0: [-0.98 -0.24 -1.46 -0.46 -1.45 -0.82 -0.90 -0.89]
1: [1.04 0.46 0.29 1.47 0.76 0.41 1.38 1.55]
2: [1.11 -0.43 -0.27 0.47 0.74 0.12 0.85 -0.07]
3: [-0.57 0.55 -1.14 -0.36 -0.44 0.27 0.26 -1.04]
4: [-1.71 -0.67 -2.53 -1.26 -1.94 -0.98 -1.45 -2.05]
5: [0.28 0.49 -0.47 0.50 0.15 0.45 0.22 0.13]
6: [-1.69 1.54 -1.25 0.14 -0.73 0.60 0.26 0.59]
7: [0.91 -0.54 -0.44 1.45 0.76 0.12 0.67 0.65]
8: [0.79 -2.11 -1.76 2.93 1.78 -1.81 0.72 2.79]
9: [-1.82 0.46 -2.71 -1.33 -2.13 -0.73 -1.54 -1.30]
10: [1.56 0.19 -0.11 1.90 1.34 0.05 1.79 0.27]
11: [-0.99 0.03 -1.79 -0.97 -1.36 0.44 -1.11 -1.20]
12: [0.47 -0.29 -0.42 0.63 0.17 0.02 0.14 0.70]
13: [0.50 -0.63 -0.83 0.65 0.10 -0.52 0.05 0.09]
14: [-1.19 -0.81 -1.81 -0.54 -1.39 -0.82 -1.39 -1.03]
15: [-1.10 0.39 -0.59 -0.66 -1.36 0.56 0.54 -0.22]
16: [0.38 -1.15 -1.89 0.91 -0.53 -0.65 -0.55 0.30]
17: [0.54 -0.21 -0.21 0.55 0.45 -0.17 0.32 0.77]
18: [0.08 -0.57 -1.08 0.27 -0.46 -0.48 -0.37 -0.18]
19: [0.84 -0.61 -0.45 0.72 0.36 -0.51 0.37 0.28]
20: [0.67 0.43 -0.19 0.37 0.72 1.00 1.23 -0.13]
21: [0.51 1.12 0.15 0.71 0.64 1.08 0.89 0.57]
22: [-0.86 1.06 -0.83 -0.45 -0.85 0.86 0.03 -0.57]
23: [0.51 -0.99 -0.54 1.14 0.58 -0.93 0.41 1.10]
24: [-1.58 -0.79 -2.75 -0.42 -2.24 -1.33 -1.72 -0.96]
25: [-1.19 1.55 -1.69 -1.14 -1.51 1.21 -0.48 -1.56]
26: [0.30 0.35 -0.06 0.42 0.36 0.33 0.76 0.47]
27: [0.16 0.32 -0.28 -0.59 -0.02 1.31 1.10 -1.44]
28: [-1.54 0.61 -1.24 -0.53 -2.14 0.26 -1.01 -0.51]
29: [-2.27 -1.02 -2.92 -0.58 -1.81 -1.71 -2.03 -1.03]
30: [-2.22 -1.83 -3.46 -0.22 -2.51 -2.19 -1.96 -1.94]
31: [-0.79 -0.05 -2.03 -0.31 -1.33 0.07 -1.31 -1.33]
32: [-0.74 1.45 -1.79 -1.13 -1.76 1.26 -0.52 -1.24]
33: [0.25 -1.13 -1.56 0.30 -0.59 -0.94 -0.25 -0.24]
34: [1.14 0.70 0.31 0.87 0.94 1.50 1.23 -0.56]
35: [0.72 0.47 -0.77 1.44 0.35 0.27 0.42 1.39]
36: [-2.33 0.80 -2.69 -1.84 -3.15 -0.65 -1.84 -2.07]
37: [-2.13 1.00 -2.25 -0.73 -1.85 0.13 -1.18 -0.57]
38: [1.05 -1.36 -3.54 2.08 0.55 -0.34 -1.00 1.40]
39: [-0.84 1.57 -0.71 -1.09 -1.40 1.70 -0.03 -1.25]
40: [-0.47 0.21 -0.79 0.53 -0.41 -0.45 -0.74 0.52]
41: [0.45 0.85 0.04 0.76 0.30 0.60 0.64 0.48]
42: [1.21 -0.82 -0.28 1.21 0.73 -0.54 0.85 1.08]

[-1.29 1.87 -0.57 0.55 -0.21 1.17 0.86 1.10] 6 21 41 22 5
[-0.19 -0.29 -1.08 0.01 -0.48 -0.40 -0.18 0.15] 18 40 13 33 12
[0.04 0.22 -0.73 0.63 -0.22 0.11 0.45 0.06] 5 12 26 13 17
[0.85 1.88 0.21 1.41 0.53 2.43 1.68 1.46] 21 1 34 41 20
[1.33 1.99 0.81 1.72 1.19 -0.50 2.11 1.91] 1 10 21 35 41
[0.13 0.54 -0.70 0.20 -0.02 0.70 0.15 -0.02] 5 26 41 12 20
[0.52 1.00 -0.02 1.11 0.81 1.26 1.02 0.66] 21 41 20 26 34
[-0.94 1.04 -1.22 -0.48 -0.93 0.77 -0.62 -0.88] 22 3 25 32 11
[1.00 1.28 0.44 1.38 0.94 -0.46 1.58 1.42] 1 10 41 35 21
[-0.29 -0.73 -1.33 0.23 -0.68 -0.47 -0.46 -0.09] 18 33 16 40 13
[-0.05 -0.21 -0.66 -0.08 -0.58 0.03 -0.12 -0.40] 18 3 13 5 40
[0.34 -0.33 -0.46 0.60 0.07 0.16 -0.05 0.76] 12 17 13 5 19
[0.99 -0.86 -0.35 0.95 0.70 -0.36 1.08 0.95] 42 7 23 19 17
[0.24 -0.60 -0.85 0.64 0.27 -0.52 0.01 0.08] 13 19 18 12 17
[0.90 -0.53 -2.59 2.11 0.82 0.40 -0.09 1.44] 38 35 7 16 23
[0.18 -0.31 -1.25 0.59 -0.24 -0.30 -0.39 -0.11] 18 13 33 40 16
[-1.31 -0.03 -1.51 -0.13 -1.39 -0.71 -1.10 -0.38] 0 14 31 28 11
[-0.60 0.43 -1.09 0.61 -0.51 -0.34 -0.60 0.72] 40 18 12 5 13
[-0.34 0.01 -0.75 0.66 -0.32 -0.55 -0.75 0.60] 40 18 13 12 17
[0.86 2.19 0.27 1.50 0.33 3.03 1.91 1.73] 21 1 34 41 20
[-0.52 1.20 -0.50 -1.15 -1.14 1.97 0.66 -1.56] 39 22 27 25 32
[-1.16 0.50 -1.52 -0.96 -1.20 -0.08 -0.67 -1.09] 11 0 31 28 3
[0.70 0.68 0.06 1.56 0.95 0.72 1.44 1.14] 1 21 41 35 10
[0.31 -1.35 -2.36 1.00 -0.27 -0.76 -0.86 -0.19] 16 33 18 13 40
[-0.12 0.74 -0.20 0.00 -0.07 0.75 0.33 0.06] 5 26 41 21 22
[-0.97 0.85 -1.19 -0.56 -0.93 0.80 -0.34 -0.59] 22 3 15 32 11
[0.69 -0.06 -1.09 1.45 0.25 0.17 0.20 1.54] 35 12 7 17 23
[0.84 0.30 -1.15 1.68 0.26 0.22 0.23 1.69] 35 7 12 17 1
[-1.60 0.52 -2.23 -1.23 -2.08 -0.60 -1.28 -1.08] 9 37 11 28 4
[0.26 -1.05 -0.94 0.45 -0.10 -0.63 0.38 0.28] 13 19 18 33 12
[-0.20 0.45 -0.66 0.22 -0.26 0.35 0.04 0.00] 5 26 40 3 12
[-0.06 0.21 -0.45 -0.21 -0.37 0.53 0.29 -0.66] 3 5 22 27 15
[-1.46 -0.86 -2.20 -0.17 -1.16 -1.21 -1.30 -0.56] 14 0 24 29 31
[1.19 -0.38 -0.28 0.38 0.83 0.37 0.97 -0.28] 2 20 19 26 7
[-0.27 0.18 -0.67 -0.61 -0.71 0.52 0.17 -1.16] 3 22 15 27 18
